In the data rows, 128 means zero.
Every row has a hidden score. How much higher is the second row's score than the first row's in each pair? 10 means about the same, 20 much higher and 0 much lower. The score is a weighted sum of the row's numbers plus the product of two more (or one squared), each taken from its middle value.
array([123, 117, 117, 220, 122, 104, 117, 109, 118, 089, 110, 131, 106, 137, 139, 186])
array([113, 158, 122, 113, 166, 108, 113, 096, 236, 096, 114, 123, 117, 082, 150, 115]) 9
array([115, 123, 214, 110, 116, 140, 124, 127, 114, 213, 122, 117, 114, 119, 127, 117])
array([122, 118, 128, 117, 119, 106, 230, 135, 110, 092, 113, 117, 094, 117, 152, 120]) 15
array([119, 107, 120, 111, 120, 098, 116, 247, 114, 097, 106, 105, 115, 106, 071, 183])
array([164, 116, 118, 123, 118, 109, 173, 093, 112, 142, 104, 114, 104, 082, 206, 113]) 11
array([119, 122, 118, 107, 114, 162, 117, 116, 115, 119, 148, 123, 220, 099, 087, 111])
array([117, 122, 121, 112, 119, 147, 107, 132, 123, 161, 163, 112, 223, 124, 167, 113]) 10
array([112, 119, 123, 114, 126, 233, 133, 128, 122, 166, 119, 117, 201, 178, 108, 114])
array([106, 118, 117, 114, 110, 104, 218, 137, 118, 143, 113, 111, 111, 129, 137, 108]) 8
array([106, 126, 130, 116, 121, 150, 131, 131, 122, 100, 213, 111, 116, 177, 129, 116])
array([185, 114, 124, 113, 114, 103, 127, 119, 120, 109, 111, 113, 105, 119, 184, 124]) 11
array([115, 119, 112, 223, 120, 133, 117, 122, 116, 138, 113, 147, 107, 126, 107, 170])
array([122, 112, 110, 219, 117, 125, 119, 110, 115, 122, 107, 179, 111, 124, 122, 140]) 10
array([209, 115, 121, 122, 121, 113, 122, 110, 116, 127, 102, 124, 100, 104, 195, 118])
array([120, 132, 120, 118, 184, 121, 114, 100, 224, 093, 115, 114, 125, 118, 088, 116]) 12
array([113, 233, 167, 119, 116, 103, 103, 113, 156, 140, 116, 137, 113, 109, 135, 112])
array([116, 119, 126, 124, 117, 226, 111, 120, 114, 112, 113, 188, 122, 090, 128, 117]) 13
array([106, 125, 132, 112, 117, 108, 113, 127, 119, 143, 220, 119, 146, 160, 100, 109])
array([110, 223, 140, 115, 119, 154, 112, 093, 186, 108, 123, 119, 121, 111, 059, 118]) 11
array([123, 117, 118, 123, 128, 204, 115, 085, 126, 147, 119, 166, 139, 118, 132, 108])
array([118, 224, 164, 112, 117, 119, 110, 121, 161, 113, 115, 130, 122, 153, 107, 113]) 8
array([122, 114, 117, 220, 118, 111, 116, 119, 120, 165, 109, 166, 113, 139, 116, 157])
array([204, 116, 115, 123, 211, 094, 113, 120, 122, 138, 106, 126, 114, 101, 134, 117]) 10
array([111, 120, 207, 113, 114, 115, 119, 110, 114, 188, 118, 105, 110, 123, 139, 125])
array([115, 107, 120, 131, 122, 106, 111, 186, 113, 150, 117, 120, 101, 120, 128, 211]) 15
array([159, 119, 123, 113, 118, 108, 146, 145, 115, 090, 106, 127, 105, 120, 192, 119])
array([150, 116, 117, 119, 230, 112, 116, 111, 181, 154, 114, 133, 113, 146, 090, 114]) 8
array([119, 123, 121, 109, 117, 151, 104, 133, 120, 147, 140, 116, 217, 097, 111, 108])
array([111, 230, 211, 113, 115, 123, 118, 116, 128, 125, 118, 117, 127, 098, 090, 113]) 5
array([121, 120, 118, 115, 123, 205, 120, 113, 122, 126, 119, 174, 164, 142, 122, 109])
array([113, 215, 127, 117, 123, 126, 104, 109, 211, 117, 114, 130, 118, 103, 152, 112]) 5
array([125, 124, 120, 118, 209, 131, 105, 136, 205, 153, 106, 118, 112, 122, 130, 116])
array([116, 121, 123, 113, 113, 169, 215, 135, 115, 088, 115, 102, 106, 178, 093, 116]) 15
array([112, 120, 124, 118, 112, 101, 108, 220, 112, 131, 125, 107, 124, 119, 132, 127])
array([124, 118, 121, 174, 115, 114, 112, 101, 119, 135, 104, 216, 114, 110, 126, 118]) 14
array([109, 212, 206, 115, 116, 106, 096, 126, 120, 119, 111, 123, 116, 112, 133, 112])
array([112, 201, 208, 113, 116, 124, 110, 124, 115, 197, 116, 117, 125, 124, 104, 113]) 8
array([114, 122, 125, 112, 107, 133, 112, 126, 120, 189, 226, 103, 150, 142, 114, 117])
array([115, 116, 122, 109, 117, 120, 219, 105, 114, 120, 115, 138, 110, 132, 156, 120]) 16
array([124, 137, 120, 122, 190, 101, 107, 124, 220, 142, 116, 120, 115, 128, 105, 117])
array([114, 113, 114, 115, 116, 141, 119, 249, 110, 205, 118, 100, 120, 120, 094, 150]) 5
array([121, 114, 118, 168, 121, 109, 110, 101, 116, 146, 114, 208, 122, 065, 141, 113])
array([235, 114, 114, 121, 134, 123, 121, 113, 120, 120, 111, 117, 118, 116, 205, 113]) 15
array([126, 116, 116, 109, 112, 116, 219, 128, 118, 104, 105, 125, 111, 111, 160, 115])
array([120, 123, 121, 116, 120, 187, 107, 146, 124, 155, 121, 106, 207, 152, 071, 115]) 8
array([106, 168, 117, 117, 162, 139, 116, 117, 223, 111, 118, 120, 110, 090, 125, 121])
array([129, 118, 121, 119, 112, 072, 188, 128, 117, 125, 117, 116, 098, 161, 215, 126]) 15
array([195, 110, 118, 122, 218, 150, 102, 121, 136, 089, 111, 128, 110, 145, 154, 114])
array([117, 124, 131, 111, 117, 107, 114, 111, 121, 104, 217, 127, 159, 137, 140, 120]) 7
array([206, 117, 116, 120, 127, 137, 121, 114, 112, 147, 108, 101, 122, 167, 196, 121])
array([116, 128, 125, 119, 112, 102, 170, 112, 110, 116, 141, 124, 119, 196, 093, 110]) 9
array([111, 116, 123, 115, 121, 098, 136, 129, 109, 162, 183, 126, 125, 226, 113, 109])
array([115, 117, 122, 122, 117, 169, 101, 131, 121, 119, 108, 226, 128, 123, 128, 115]) 12
array([118, 126, 129, 107, 120, 130, 109, 131, 119, 096, 197, 114, 202, 091, 113, 113])
array([118, 112, 124, 226, 117, 065, 126, 121, 114, 067, 116, 163, 116, 129, 101, 152]) 11
array([118, 111, 125, 137, 118, 120, 112, 216, 112, 121, 117, 116, 119, 154, 109, 218])
array([225, 112, 117, 115, 170, 077, 114, 120, 116, 187, 108, 122, 112, 110, 150, 119]) 3
array([120, 113, 116, 180, 109, 125, 113, 140, 116, 139, 117, 122, 110, 083, 096, 224])
array([114, 129, 116, 107, 118, 121, 112, 130, 120, 121, 193, 098, 211, 164, 117, 116]) 11
array([129, 112, 115, 204, 117, 145, 104, 143, 107, 142, 115, 132, 106, 088, 143, 212])
array([122, 115, 113, 137, 123, 212, 116, 107, 125, 184, 110, 218, 118, 121, 081, 113]) 13
array([108, 120, 123, 225, 118, 101, 118, 126, 109, 103, 119, 214, 119, 112, 130, 151])
array([113, 120, 117, 150, 115, 125, 113, 189, 109, 111, 107, 143, 108, 128, 097, 225]) 15
array([114, 123, 118, 103, 119, 157, 112, 139, 125, 161, 171, 129, 228, 132, 116, 102])
array([119, 122, 124, 115, 114, 114, 222, 105, 114, 141, 109, 107, 108, 132, 212, 126]) 13
array([112, 116, 117, 101, 119, 191, 103, 103, 116, 126, 116, 120, 211, 129, 132, 111])
array([118, 116, 126, 177, 121, 162, 123, 128, 119, 129, 104, 227, 110, 122, 128, 118]) 6
array([133, 116, 121, 115, 118, 098, 222, 104, 116, 119, 104, 102, 110, 114, 178, 119])
array([119, 116, 119, 112, 114, 147, 224, 125, 116, 099, 119, 114, 109, 126, 161, 118]) 11
array([114, 120, 127, 113, 115, 123, 117, 105, 120, 104, 189, 122, 114, 167, 089, 113])
array([130, 113, 114, 117, 117, 192, 123, 120, 122, 121, 113, 201, 121, 128, 112, 109]) 12
array([118, 115, 117, 165, 120, 141, 112, 109, 124, 143, 108, 208, 109, 113, 124, 117])
array([115, 117, 120, 215, 117, 112, 118, 106, 115, 106, 111, 221, 109, 153, 104, 118]) 10
array([111, 192, 125, 120, 140, 152, 099, 113, 226, 081, 109, 113, 113, 084, 112, 120])
array([113, 120, 123, 115, 115, 110, 230, 131, 114, 143, 118, 120, 109, 129, 108, 119]) 13
array([115, 123, 114, 111, 121, 205, 105, 124, 120, 153, 115, 129, 193, 137, 131, 108])
array([131, 112, 112, 117, 224, 115, 101, 116, 195, 082, 107, 128, 107, 108, 102, 112]) 11
array([131, 127, 113, 118, 122, 220, 107, 133, 114, 115, 108, 178, 117, 135, 108, 114])
array([115, 113, 120, 109, 119, 120, 123, 120, 123, 119, 200, 118, 112, 184, 136, 121]) 11
array([113, 124, 143, 109, 107, 152, 122, 185, 106, 193, 115, 110, 112, 143, 103, 111])
array([230, 114, 120, 117, 129, 119, 120, 127, 115, 157, 111, 111, 110, 146, 195, 116]) 17
array([117, 115, 121, 143, 120, 167, 118, 115, 123, 124, 112, 235, 111, 141, 141, 116])
array([110, 119, 121, 115, 116, 147, 138, 115, 118, 119, 179, 119, 117, 200, 150, 110]) 9
array([109, 117, 160, 115, 116, 127, 119, 171, 113, 208, 116, 113, 115, 086, 107, 118])
array([116, 119, 116, 121, 115, 109, 116, 124, 114, 133, 170, 116, 153, 127, 143, 124]) 15
array([113, 120, 117, 198, 124, 119, 118, 084, 114, 138, 100, 209, 119, 121, 107, 115])
array([111, 122, 118, 111, 110, 080, 179, 127, 117, 131, 149, 096, 122, 210, 136, 122]) 13
array([119, 119, 134, 113, 118, 098, 107, 128, 120, 148, 209, 110, 184, 113, 116, 116])
array([226, 115, 113, 121, 166, 099, 114, 113, 112, 111, 112, 125, 119, 125, 164, 121]) 14
array([158, 117, 119, 124, 225, 136, 117, 125, 166, 094, 108, 117, 123, 096, 111, 116])
array([121, 121, 117, 111, 118, 211, 106, 130, 123, 109, 111, 178, 132, 079, 141, 115]) 9
array([114, 124, 215, 115, 107, 119, 104, 117, 107, 178, 111, 115, 123, 154, 138, 114])
array([126, 120, 119, 120, 195, 132, 121, 102, 218, 108, 110, 123, 119, 087, 133, 125]) 12
array([117, 123, 113, 113, 110, 105, 207, 116, 116, 155, 113, 119, 111, 178, 139, 115])
array([116, 118, 123, 111, 119, 215, 108, 105, 121, 094, 114, 137, 184, 104, 069, 112]) 7
array([223, 110, 122, 110, 158, 132, 116, 105, 113, 130, 111, 117, 123, 148, 139, 119])
array([113, 122, 125, 111, 110, 140, 225, 111, 115, 160, 103, 123, 117, 157, 191, 127]) 12
array([117, 229, 150, 114, 113, 088, 108, 095, 172, 094, 118, 118, 123, 094, 102, 117])
array([116, 171, 221, 114, 113, 112, 112, 109, 118, 186, 107, 116, 108, 111, 112, 106]) 6
array([126, 124, 125, 226, 119, 101, 115, 124, 113, 101, 119, 206, 119, 069, 128, 140])
array([121, 112, 114, 228, 121, 146, 120, 130, 121, 159, 106, 144, 113, 106, 133, 180]) 13
array([182, 121, 122, 117, 120, 108, 147, 099, 115, 152, 113, 132, 101, 133, 231, 116])
array([119, 113, 114, 126, 114, 095, 122, 186, 118, 106, 113, 101, 113, 153, 127, 229]) 15
array([118, 150, 230, 120, 110, 124, 119, 116, 114, 146, 121, 114, 120, 102, 126, 112])
array([119, 117, 127, 117, 122, 205, 117, 109, 118, 145, 115, 135, 177, 104, 105, 112]) 14
array([119, 122, 126, 115, 120, 183, 104, 134, 125, 118, 116, 128, 180, 122, 120, 110])
array([146, 114, 115, 114, 120, 106, 173, 102, 109, 162, 114, 102, 109, 124, 210, 125]) 11
array([110, 117, 119, 136, 123, 190, 115, 118, 119, 122, 113, 200, 111, 124, 129, 117])
array([117, 117, 117, 220, 116, 127, 117, 146, 114, 096, 108, 108, 103, 109, 127, 201]) 6
array([115, 204, 121, 116, 133, 108, 096, 123, 220, 153, 107, 121, 112, 144, 100, 117])
array([127, 106, 109, 194, 119, 109, 130, 135, 116, 151, 106, 115, 113, 107, 129, 226]) 13
array([122, 126, 118, 104, 113, 141, 108, 124, 124, 139, 183, 112, 231, 149, 093, 104])
array([112, 108, 116, 123, 118, 101, 111, 238, 116, 183, 112, 114, 117, 105, 093, 188]) 7
array([114, 133, 219, 109, 106, 100, 106, 135, 119, 186, 119, 098, 117, 123, 098, 109])
array([114, 125, 122, 115, 117, 118, 118, 109, 115, 133, 217, 099, 149, 156, 112, 109]) 11
array([113, 217, 114, 122, 119, 106, 111, 123, 191, 120, 121, 126, 124, 106, 129, 111])
array([113, 121, 116, 113, 124, 149, 108, 113, 123, 098, 176, 123, 230, 120, 105, 116]) 13
array([117, 114, 117, 218, 113, 100, 119, 133, 116, 087, 113, 131, 112, 092, 129, 207])
array([210, 114, 120, 113, 201, 114, 088, 110, 125, 100, 101, 121, 113, 121, 100, 116]) 11
array([112, 120, 124, 112, 113, 110, 218, 128, 122, 109, 114, 105, 105, 151, 092, 121])
array([123, 115, 115, 205, 118, 131, 122, 120, 122, 155, 112, 215, 114, 099, 093, 121]) 2
array([118, 111, 122, 232, 120, 170, 121, 126, 119, 141, 114, 155, 120, 115, 117, 170])
array([111, 122, 116, 112, 119, 118, 197, 131, 117, 126, 124, 103, 110, 164, 097, 117]) 16
array([121, 117, 118, 111, 122, 177, 113, 112, 119, 131, 117, 105, 215, 100, 110, 114])
array([124, 124, 115, 119, 222, 141, 112, 124, 187, 088, 114, 110, 107, 106, 100, 120]) 10
array([193, 108, 122, 113, 119, 128, 117, 132, 111, 145, 111, 111, 115, 093, 204, 131])
array([117, 122, 115, 108, 116, 160, 115, 106, 123, 141, 218, 102, 181, 133, 107, 109]) 8
array([194, 117, 119, 124, 212, 104, 107, 101, 123, 089, 107, 115, 107, 158, 155, 121])
array([096, 234, 181, 115, 119, 129, 115, 096, 138, 144, 122, 102, 118, 111, 096, 108]) 3
array([235, 113, 122, 121, 138, 125, 106, 117, 110, 043, 112, 124, 107, 124, 117, 122])
array([115, 109, 114, 150, 119, 109, 112, 185, 119, 091, 115, 099, 118, 141, 146, 227]) 14
array([166, 121, 121, 119, 221, 093, 111, 121, 160, 120, 111, 091, 109, 071, 076, 132])
array([117, 117, 115, 154, 121, 174, 104, 111, 114, 138, 109, 233, 115, 071, 148, 116]) 14
array([114, 171, 111, 119, 158, 109, 108, 142, 225, 099, 116, 132, 122, 099, 126, 123])
array([115, 116, 117, 109, 115, 141, 119, 113, 118, 146, 210, 114, 195, 165, 151, 102]) 11
array([114, 119, 122, 108, 122, 135, 117, 093, 123, 154, 217, 103, 194, 117, 093, 114])
array([117, 119, 116, 222, 114, 128, 125, 129, 121, 118, 118, 120, 115, 132, 108, 178]) 13
array([113, 123, 108, 106, 114, 112, 179, 112, 120, 145, 141, 112, 111, 193, 116, 115])
array([120, 112, 166, 113, 113, 066, 110, 146, 117, 226, 111, 123, 118, 165, 128, 115]) 6
array([117, 113, 117, 209, 120, 113, 127, 127, 119, 122, 101, 113, 109, 117, 110, 214])
array([114, 170, 241, 119, 111, 125, 116, 137, 109, 156, 115, 121, 125, 114, 122, 113]) 4
array([124, 122, 114, 116, 114, 109, 193, 098, 115, 148, 108, 118, 115, 127, 204, 115])
array([121, 108, 112, 206, 116, 100, 123, 123, 121, 132, 116, 127, 117, 123, 115, 204]) 10
array([126, 119, 121, 119, 114, 119, 213, 137, 116, 138, 115, 107, 102, 147, 165, 121])
array([111, 120, 126, 112, 115, 086, 178, 130, 121, 155, 153, 110, 118, 226, 151, 113]) 11
array([114, 121, 113, 115, 109, 126, 114, 117, 116, 082, 204, 131, 145, 157, 115, 121])
array([119, 120, 195, 115, 116, 111, 115, 132, 110, 192, 121, 092, 123, 085, 132, 111]) 3
array([112, 121, 127, 115, 114, 106, 209, 133, 109, 117, 115, 118, 113, 209, 140, 114])
array([124, 114, 118, 142, 114, 150, 117, 095, 114, 134, 168, 126, 159, 108, 126, 150]) 5
array([218, 112, 122, 121, 146, 129, 117, 109, 112, 119, 118, 114, 108, 113, 136, 120])
array([114, 123, 119, 108, 123, 206, 111, 106, 121, 110, 123, 121, 211, 113, 122, 102]) 11
array([126, 111, 119, 165, 117, 117, 120, 155, 117, 121, 120, 115, 104, 113, 134, 229])
array([114, 123, 124, 113, 113, 101, 139, 104, 118, 115, 170, 098, 120, 237, 103, 112]) 9
array([113, 129, 213, 116, 109, 100, 110, 113, 110, 183, 123, 113, 128, 120, 124, 111])
array([107, 192, 127, 116, 140, 129, 106, 115, 224, 184, 115, 118, 116, 126, 102, 111]) 12
array([107, 168, 112, 117, 154, 109, 116, 099, 231, 130, 110, 104, 113, 167, 129, 119])
array([114, 120, 115, 119, 119, 176, 110, 100, 118, 122, 111, 180, 132, 110, 124, 104]) 10
array([117, 215, 130, 112, 119, 117, 111, 130, 207, 082, 113, 100, 110, 140, 120, 118])
array([118, 124, 133, 107, 118, 200, 114, 105, 123, 100, 122, 121, 216, 160, 125, 107]) 15
array([107, 116, 117, 101, 116, 128, 158, 115, 117, 098, 151, 105, 117, 166, 147, 120])
array([114, 121, 129, 116, 118, 087, 152, 098, 114, 137, 170, 121, 120, 174, 113, 125]) 7
array([120, 116, 109, 115, 117, 109, 119, 207, 110, 161, 118, 127, 110, 145, 129, 133])
array([117, 121, 121, 116, 121, 107, 105, 113, 116, 108, 187, 108, 204, 109, 102, 111]) 9
array([107, 115, 118, 114, 120, 091, 231, 116, 118, 134, 116, 110, 111, 126, 146, 117])
array([113, 200, 212, 117, 115, 134, 127, 124, 124, 124, 113, 119, 112, 077, 160, 110]) 2
array([114, 119, 124, 120, 115, 134, 228, 119, 117, 115, 109, 113, 108, 117, 160, 118])
array([112, 125, 123, 107, 123, 103, 116, 099, 121, 078, 223, 119, 170, 118, 111, 116]) 5
array([180, 113, 118, 118, 232, 100, 112, 120, 143, 119, 112, 123, 112, 091, 133, 123])
array([230, 115, 123, 113, 170, 125, 110, 123, 113, 130, 105, 110, 110, 109, 183, 127]) 12
array([119, 108, 121, 121, 118, 114, 119, 231, 120, 111, 124, 116, 117, 115, 128, 199])
array([121, 115, 124, 190, 121, 080, 120, 117, 116, 107, 114, 119, 107, 101, 147, 221]) 10
array([110, 236, 142, 119, 123, 128, 111, 093, 184, 101, 110, 105, 120, 117, 100, 120])
array([145, 119, 117, 119, 121, 135, 169, 121, 113, 146, 109, 119, 119, 114, 209, 119]) 12
array([119, 124, 118, 105, 125, 217, 107, 109, 121, 102, 104, 113, 175, 106, 103, 109])
array([116, 120, 120, 116, 122, 126, 110, 226, 115, 153, 117, 115, 116, 145, 106, 133]) 6
array([122, 117, 120, 125, 115, 077, 213, 118, 120, 165, 117, 113, 109, 152, 180, 123])
array([170, 124, 102, 116, 231, 136, 104, 095, 149, 103, 114, 122, 106, 127, 117, 120]) 9
array([116, 116, 125, 113, 120, 217, 102, 117, 122, 072, 126, 136, 214, 148, 139, 123])
array([117, 127, 111, 117, 217, 109, 108, 124, 205, 132, 100, 109, 113, 163, 118, 125]) 8
array([224, 115, 127, 116, 146, 152, 122, 125, 117, 104, 121, 118, 096, 132, 172, 118])
array([117, 119, 121, 114, 119, 195, 106, 098, 126, 092, 104, 170, 129, 101, 108, 106]) 10
array([117, 124, 120, 113, 204, 128, 114, 115, 223, 136, 113, 106, 105, 099, 118, 123])
array([118, 117, 112, 156, 120, 130, 102, 116, 120, 106, 116, 218, 126, 136, 134, 113]) 13
array([115, 117, 109, 231, 117, 097, 114, 121, 118, 101, 113, 135, 115, 169, 125, 176])
array([112, 112, 166, 113, 118, 146, 122, 167, 109, 151, 120, 103, 127, 132, 109, 117]) 7
array([106, 121, 122, 114, 115, 141, 140, 133, 116, 107, 177, 113, 118, 217, 132, 113])
array([117, 128, 131, 106, 115, 099, 113, 102, 121, 113, 204, 094, 199, 121, 136, 114]) 4
array([117, 120, 119, 114, 115, 136, 121, 122, 120, 129, 196, 126, 121, 179, 092, 119])
array([129, 112, 110, 227, 120, 127, 124, 105, 117, 110, 116, 159, 119, 145, 114, 167]) 9
array([117, 115, 121, 113, 120, 168, 116, 122, 119, 109, 137, 111, 220, 064, 132, 111])
array([112, 108, 112, 114, 112, 117, 120, 236, 113, 168, 115, 112, 113, 078, 074, 167]) 6
array([119, 121, 117, 118, 121, 194, 110, 105, 119, 105, 116, 186, 140, 137, 076, 110])
array([118, 111, 107, 227, 114, 115, 112, 099, 115, 098, 112, 186, 111, 152, 135, 146]) 6
array([107, 223, 152, 125, 121, 144, 112, 122, 174, 148, 119, 113, 112, 129, 125, 116])
array([141, 119, 115, 118, 229, 119, 106, 106, 180, 140, 118, 105, 115, 147, 107, 119]) 13
array([119, 123, 111, 121, 215, 104, 119, 125, 190, 117, 113, 119, 119, 118, 134, 125])
array([169, 118, 121, 119, 230, 102, 103, 135, 158, 153, 118, 124, 119, 137, 098, 127]) 7
array([117, 119, 122, 115, 112, 119, 121, 130, 125, 142, 205, 117, 211, 095, 120, 118])
array([109, 231, 129, 124, 119, 104, 103, 097, 188, 086, 106, 115, 113, 085, 110, 110]) 11
array([114, 120, 113, 113, 111, 094, 205, 115, 113, 141, 112, 107, 114, 214, 110, 112])
array([126, 126, 118, 124, 211, 118, 105, 128, 213, 095, 113, 119, 115, 114, 099, 116]) 5
array([170, 123, 126, 120, 232, 133, 104, 131, 164, 050, 111, 124, 114, 114, 132, 124])
array([115, 116, 118, 104, 120, 201, 106, 116, 118, 117, 126, 115, 226, 120, 093, 117]) 10
array([116, 121, 123, 118, 114, 103, 210, 114, 114, 095, 115, 116, 107, 142, 139, 119])
array([116, 110, 107, 146, 121, 137, 118, 181, 116, 158, 109, 144, 111, 107, 146, 227]) 9
array([117, 124, 119, 121, 120, 214, 123, 107, 116, 131, 113, 177, 131, 080, 121, 113])
array([118, 111, 111, 122, 109, 122, 119, 226, 108, 090, 105, 117, 106, 110, 113, 213]) 11
array([122, 122, 116, 110, 123, 124, 116, 116, 123, 128, 160, 128, 221, 147, 111, 112])
array([117, 114, 112, 221, 115, 097, 117, 132, 122, 078, 115, 111, 107, 097, 104, 187]) 5
array([124, 128, 112, 119, 116, 190, 122, 117, 116, 135, 118, 124, 214, 148, 092, 105])
array([111, 184, 223, 116, 109, 121, 115, 123, 120, 139, 113, 116, 120, 103, 111, 116]) 2
array([118, 118, 124, 111, 119, 122, 119, 138, 117, 129, 216, 093, 182, 106, 125, 115])
array([121, 196, 225, 116, 113, 154, 113, 106, 120, 117, 125, 115, 119, 143, 093, 117]) 9
array([125, 123, 113, 117, 117, 139, 187, 145, 108, 132, 110, 111, 114, 129, 206, 126])
array([120, 122, 104, 202, 119, 114, 117, 116, 111, 090, 116, 202, 124, 167, 156, 119]) 10
array([111, 117, 174, 113, 109, 132, 118, 161, 115, 236, 120, 115, 120, 087, 101, 123])
array([118, 236, 150, 114, 116, 122, 112, 114, 174, 134, 123, 112, 111, 129, 138, 110]) 13
array([112, 117, 111, 113, 109, 101, 219, 122, 121, 155, 118, 121, 109, 145, 155, 113])
array([105, 112, 126, 116, 120, 115, 116, 214, 115, 176, 109, 115, 120, 129, 080, 120]) 3
array([119, 126, 122, 119, 116, 108, 211, 124, 115, 158, 119, 120, 110, 200, 164, 112])
array([120, 117, 122, 109, 117, 186, 116, 096, 125, 129, 123, 129, 177, 117, 112, 112]) 7
array([117, 111, 118, 138, 119, 086, 114, 191, 118, 132, 115, 129, 111, 105, 102, 222])
array([110, 118, 153, 111, 107, 132, 114, 172, 117, 205, 120, 115, 123, 134, 108, 118]) 5
array([111, 124, 117, 112, 126, 122, 107, 116, 118, 121, 220, 109, 183, 130, 118, 113])
array([230, 123, 119, 121, 136, 127, 113, 118, 107, 131, 116, 122, 103, 096, 210, 129]) 13
array([112, 124, 124, 124, 121, 183, 114, 100, 123, 129, 109, 171, 155, 086, 145, 126])
array([111, 225, 155, 112, 118, 113, 112, 095, 168, 119, 116, 114, 117, 131, 083, 119]) 7
array([157, 113, 114, 118, 121, 101, 162, 118, 115, 126, 100, 114, 105, 115, 212, 116])
array([120, 118, 123, 112, 115, 099, 209, 127, 113, 137, 113, 127, 105, 120, 172, 117]) 10
array([115, 203, 132, 110, 119, 102, 107, 133, 198, 106, 112, 119, 120, 082, 138, 114])
array([121, 123, 121, 124, 119, 178, 108, 121, 120, 156, 116, 224, 122, 107, 117, 107]) 14
array([226, 114, 115, 121, 205, 119, 117, 145, 124, 127, 114, 101, 116, 124, 158, 117])
array([116, 148, 122, 115, 169, 097, 104, 119, 238, 117, 114, 101, 111, 116, 108, 123]) 11
array([107, 122, 123, 112, 120, 105, 108, 089, 122, 119, 220, 099, 188, 131, 097, 120])
array([102, 192, 214, 112, 120, 138, 120, 104, 122, 125, 119, 121, 117, 100, 118, 108]) 8
array([191, 115, 106, 116, 118, 113, 127, 133, 108, 113, 116, 128, 122, 130, 155, 123])
array([178, 121, 115, 117, 219, 129, 113, 111, 152, 091, 115, 105, 121, 111, 107, 116]) 8
array([112, 200, 115, 121, 126, 079, 117, 106, 224, 165, 115, 121, 109, 136, 126, 112])
array([114, 125, 123, 107, 114, 131, 122, 109, 123, 130, 202, 115, 115, 178, 160, 114]) 11
array([122, 115, 128, 115, 118, 107, 215, 098, 108, 133, 116, 110, 109, 136, 192, 118])
array([118, 120, 124, 113, 121, 176, 115, 111, 119, 115, 133, 115, 219, 101, 131, 113]) 8
array([121, 112, 126, 116, 112, 108, 117, 225, 111, 124, 113, 118, 122, 141, 090, 164])
array([124, 119, 124, 117, 120, 221, 108, 100, 125, 115, 109, 160, 156, 093, 108, 107]) 10
array([124, 120, 129, 117, 117, 185, 131, 127, 129, 117, 124, 112, 199, 128, 102, 117])
array([115, 120, 126, 114, 113, 116, 146, 120, 121, 160, 180, 102, 111, 191, 137, 114]) 9
array([111, 118, 119, 115, 117, 104, 123, 243, 115, 164, 117, 114, 111, 132, 106, 135])
array([235, 114, 133, 123, 174, 111, 113, 118, 117, 088, 110, 119, 118, 107, 142, 119]) 15
array([115, 188, 230, 119, 113, 137, 123, 124, 117, 105, 119, 107, 118, 065, 156, 122])
array([111, 222, 134, 120, 127, 137, 113, 158, 190, 091, 116, 118, 128, 088, 079, 103]) 12
array([114, 123, 116, 123, 119, 204, 124, 075, 120, 118, 108, 216, 115, 123, 100, 125])
array([120, 118, 127, 117, 120, 125, 166, 135, 111, 111, 150, 094, 108, 210, 096, 108]) 7
